Questions about the matrix below.
1) Which number is the 3rd entry, reading row by row?
2) Which number is the last entry of the largest entry's row?
3) Which number is the top-right entry?
4) Which number is the first entry in the row that holds the smallest entry?
5) Which number is the entry directly below 31?
6) Which number is the entry in the bottom-right corner?
7) Which number is the largest entry?
8) Which number is the top entry of the column that holds the largest entry?
array([[44, 56, 38, 59, 62, 37, 46, 52, 39, 52, 33],
       [57, 68, 50, 21, 35, 52, 53, 54, 51, 46, 43],
       [57, 52, 23, 54, 71, 49, 37, 54, 38, 50, 53],
       [53, 38, 53, 40, 57, 36, 50, 54, 41, 36, 53],
       [55, 47, 45, 50, 39, 35, 52, 54, 47, 50, 47],
       [36, 47, 51, 39, 43, 44, 46, 51, 50, 53, 23],
       [41, 53, 39, 45, 23, 45, 54, 52, 64, 39, 44],
       [34, 50, 60, 58, 36, 62, 65, 51, 69, 45, 40],
       [50, 51, 46, 42, 53, 47, 33, 53, 31, 55, 47],
       [53, 44, 50, 42, 65, 50, 52, 53, 55, 51, 39],
       [28, 67, 43, 36, 50, 53, 60, 50, 55, 38, 15],
       [53, 55, 40, 49, 36, 79, 48, 53, 37, 33, 51],
       [60, 25, 32, 38, 62, 55, 59, 54, 46, 43, 49],
       [45, 58, 49, 29, 44, 43, 56, 52, 51, 54, 52],
       [53, 60, 55, 42, 24, 50, 46, 54, 53, 62, 55]])
1) 38
2) 51
3) 33
4) 28
5) 55
6) 55
7) 79
8) 37

A =
 12   -8   14   18   20   40   23
 15   -7   12   21  -35   41   20
 18   -5   10   25  -34   42   16
 14   -8   12   20  -35   41   21
 20   -7   20   23  -35   42   18
 19   -5    9   26  -33   42   15
Rows and columns are numbered from 0.
The entry in row 2 and column 0 -> 18
The entry in row 0 and column 1 is -8
Find the entry directly above 16.
20
The top-left entry: 12
Find the bottom-right entry.
15
Find the top-right entry.
23
The entry directly below 10 -> 12
Find the entry just left of 25.
10

Questions about the grid below.
1) The smallest entry in the last column?
2) The bottom-left entry?
3) The fourth entry, reading row by row?
4) The entry in the top-right corner?
5) The entry directly below the largest entry?
6) The top-left entry?
7) The entry directly below the smallest entry?
8) The entry just left of -0.6?
[[ 14.5   0.1 -13.7 -50.4  -0.9]
 [-47.1 -21.6  -1.5  57.6  43.5]
 [-57.5 -49.2 -23.7  43.5  20.5]
 [ 19.9  33.5  37.2  47.2 -33.5]
 [-56.2 -45.5 -20.3  47.2  22.6]
 [ 22.0  31.7  39.6  50.9 -34.8]
 [ 15.6  -0.6 -13.2 -46.3  -0.3]
 [-47.5 -19.6  -0.3  60.0  42.9]
 [  2.9   4.9  15.9  21.6   0.4]
 [-16.5   0.5   7.7  10.7  47.4]
 [  9.8  10.8 -11.1 -57.6  44.0]
 [  8.5   8.3  -9.5 -60.2  44.9]
 [-48.1 -23.4  -1.0  58.0  42.5]
 [-45.2 -21.8   0.9  58.9  41.8]
 [ 13.5   0.9 -13.5 -47.8   1.2]]
1) -34.8
2) 13.5
3) -50.4
4) -0.9
5) 21.6
6) 14.5
7) 58.0
8) 15.6

Read these off the grid that follows.
1) Give the entry just left of -40.9.
2) Give the entry just right of -26.0.
3) Give the entry just right of the largest entry.
4) Give the entry just left of -8.0.
((11.2, 21.5, 38.2, -1.7, -12.8, 16.1, 3.5, 31.1), (23.0, 34.5, -18.8, 25.2, 28.3, -41.8, -38.8, -23.0), (-26.0, 12.4, 7.3, 7.5, -30.9, -20.1, -40.9, -8.0), (36.6, 37.2, -55.8, -13.2, 36.1, 29.6, 17.5, -53.5))
1) -20.1
2) 12.4
3) -1.7
4) -40.9

Read these off the row that follows.
1) Give the 4th-last entry.
2) Give the 1st entry from the right.
[ 0.7 -1.4 -1.0  1.1]
1) 0.7
2) 1.1

M = [ -7.1 -31.0 -18.4  -7.0  20.1  57.4  -5.9 -18.3   5.9  26.7]
What is the second entry? -31.0
What is the 1st entry from the right? 26.7
The entry just right of the largest entry: -5.9
What is the third entry from the right? -18.3
What is the maximum? 57.4
The first entry is -7.1
The second entry from the right: 5.9

[[102.045, -34.761, -33.297, -27.420, -95.305, -37.425, -56.828],
 [-25.579, 87.115, 54.437, -100.326, -63.564, 104.489, 14.893],
 [-130.281, -53.348, -22.442, -22.125, -100.748, -82.250, -80.401],
 [-119.579, -66.820, 46.358, -49.505, -35.897, -106.630, -73.638],
 [-67.998, 67.577, 12.210, 7.457, -46.884, 32.896, -59.863],
 [-108.503, -7.247, 21.949, 62.961, -4.262, -83.007, -102.295],
 [-42.001, 30.638, 2.312, -24.025, -38.712, 15.110, -89.609],
 [-149.087, 47.150, -60.773, -52.105, 9.910, 0.965, -40.494],
 [-142.004, -31.274, 17.812, -8.928, -19.589, -57.986, -43.343],
 [161.981, -18.032, -35.855, -57.731, -48.021, -81.141, -72.324],
 [4.614, -68.759, -58.861, 11.700, -11.532, -217.713, -123.537],
 [-30.936, 12.773, 103.520, 22.305, -23.160, -5.911, 91.036],
 [-62.611, 57.692, 76.920, -18.086, -18.685, 59.495, -28.530],
 [17.269, -140.981, -57.130, -80.724, -52.280, -291.730, 132.508]]
Rows and columns are numbered from 0.
The entry in the top-right corner is -56.828
The entry at row 1, column 0 -> -25.579
The entry at row 0, column 0?
Answer: 102.045
The entry at row 2, column 0?
Answer: -130.281
The bottom-left entry is 17.269
The entry just left of -59.863: 32.896
The entry directly above -102.295?
Answer: -59.863
The entry at row 0, column 1 is -34.761
The entry directly above -31.274?
Answer: 47.150
The entry directly above the smallest entry -> 59.495
The entry just right of 21.949?
Answer: 62.961
The entry just left of -63.564: -100.326
The entry directly below -59.863: -102.295
The entry directly above 46.358?
Answer: -22.442
The entry directly below 46.358?
Answer: 12.210
The entry in row 0 and column 2 is -33.297
The entry just left of -40.494?
Answer: 0.965
The entry directly below 0.965: -57.986
The entry just right of -60.773?
Answer: -52.105
The entry just right of -7.247?
Answer: 21.949
The bottom-right entry: 132.508
The entry directly above -42.001?
Answer: -108.503
The entry at row 2, column 1?
Answer: -53.348
The entry just right of -100.326?
Answer: -63.564
The bottom entry of the column that holds the smallest entry -> -291.730
The entry just left of the smallest entry?
Answer: -52.280
The entry just right of 17.812: -8.928
The entry directly below -4.262 is -38.712
The entry directly above -123.537?
Answer: -72.324
The entry directly above 76.920?
Answer: 103.520

[[ -2.944 -15.228  -7.326  16.075  13.389  15.904]
 [ -2.336 -14.037 -11.687  15.957  14.942  14.565]]
Give the second entry from the end, reading row by row.
A: 14.942
Give the 1st entry, reading row by row.
A: -2.944
Give the last entry, reading row by row.
A: 14.565
The entry directly below the largest entry is 15.957
The fourth-last entry, reading row by row -> -11.687
The 5th entry, reading row by row: 13.389
The first entry on the diagonal from the top-right corner is 15.904
The smallest entry in the first row: -15.228
Give the entry just left of the largest entry.
A: -7.326

Read these off the matrix that follows.
1) Read off the entry just left of the largest entry.
2) Read off the entry just right of the largest entry.
3) Read off the entry just right of -6.4.
4) Read off the entry just left of -11.1.
5) Read off the minimum.
[[-37.1 -14.6   7.8  -1.1  -1.4  22.8 -54.9 -30.5   5.5  57.5 -17.7 -26.9
   21.4 -37.3  19.2  16.3]
 [-16.1  19.3 -30.4 -31.1   2.4  53.2 -44.6 -12.5   5.7   6.4   3.9  -2.4
   -3.6 -16.2  15.3   1.3]
 [-15.5 -18.1  -3.0   7.7 -36.4  19.5 -35.1 -13.2   3.4  35.5  -5.7 -20.1
    1.7 -16.7  15.5  10.1]
 [ -1.7 -12.4 -35.1  -7.2 -33.0   7.9 -12.7   1.6   5.8   2.4   2.1  -5.5
    0.0  -2.8   0.6   0.2]
 [ 10.3   7.3 -37.8  -1.6   4.3  11.3  21.7  29.1  42.7  35.6 -24.0  -1.2
  -17.7 -49.8   5.5  -8.1]
 [-19.5 -11.1 -16.8 -20.9  -0.2  28.8 -21.5  -0.9   8.3   7.3   5.3  -9.6
   -4.7  -8.8   5.0   6.7]
 [  1.7  -1.4 -43.8  27.2  -3.1 -52.9 -36.7   0.5  11.4  10.5   7.7 -18.7
   -3.8 -10.5  12.1   5.5]
 [ -8.6  -7.7  -7.4   7.4   2.7  14.5 -17.6  -0.1   5.7   6.7   0.3  -5.3
   -2.7  -2.7   0.8   3.5]
 [-22.8  12.4 -22.6   5.5  -6.0 -24.9  -6.6   3.2   1.5   1.4   1.5  -3.4
   -4.4  -3.2   1.8   3.3]
 [ 10.4   0.0 -35.9  -0.9  19.2  17.8 -55.7 -29.4   6.5  57.8 -16.8 -27.5
   21.7 -37.7  16.6  17.5]
 [-16.4  14.5 -22.3  -2.0 -16.7  -5.4 -55.4 -27.3   5.6  60.3 -17.6 -28.7
   20.7 -36.6  20.7  16.8]
 [ 15.8  13.9 -29.8  -2.3 -51.6 -13.5  -9.0   4.9   5.0   2.4  -0.8  -1.2
   -3.7  -1.9   0.2   1.7]
 [ -6.4 -14.9 -37.0   0.7   8.7   8.1 -36.4 -18.6   7.7  37.3 -13.3 -24.7
    6.9 -19.8  17.9  12.2]
 [-34.2 -22.3  -1.9  -3.7  -5.1  27.0 -30.0  -9.2   6.6  25.0   0.1 -15.4
    2.2 -13.4   9.6   7.6]]
1) 5.6
2) -17.6
3) -14.9
4) -19.5
5) -55.7
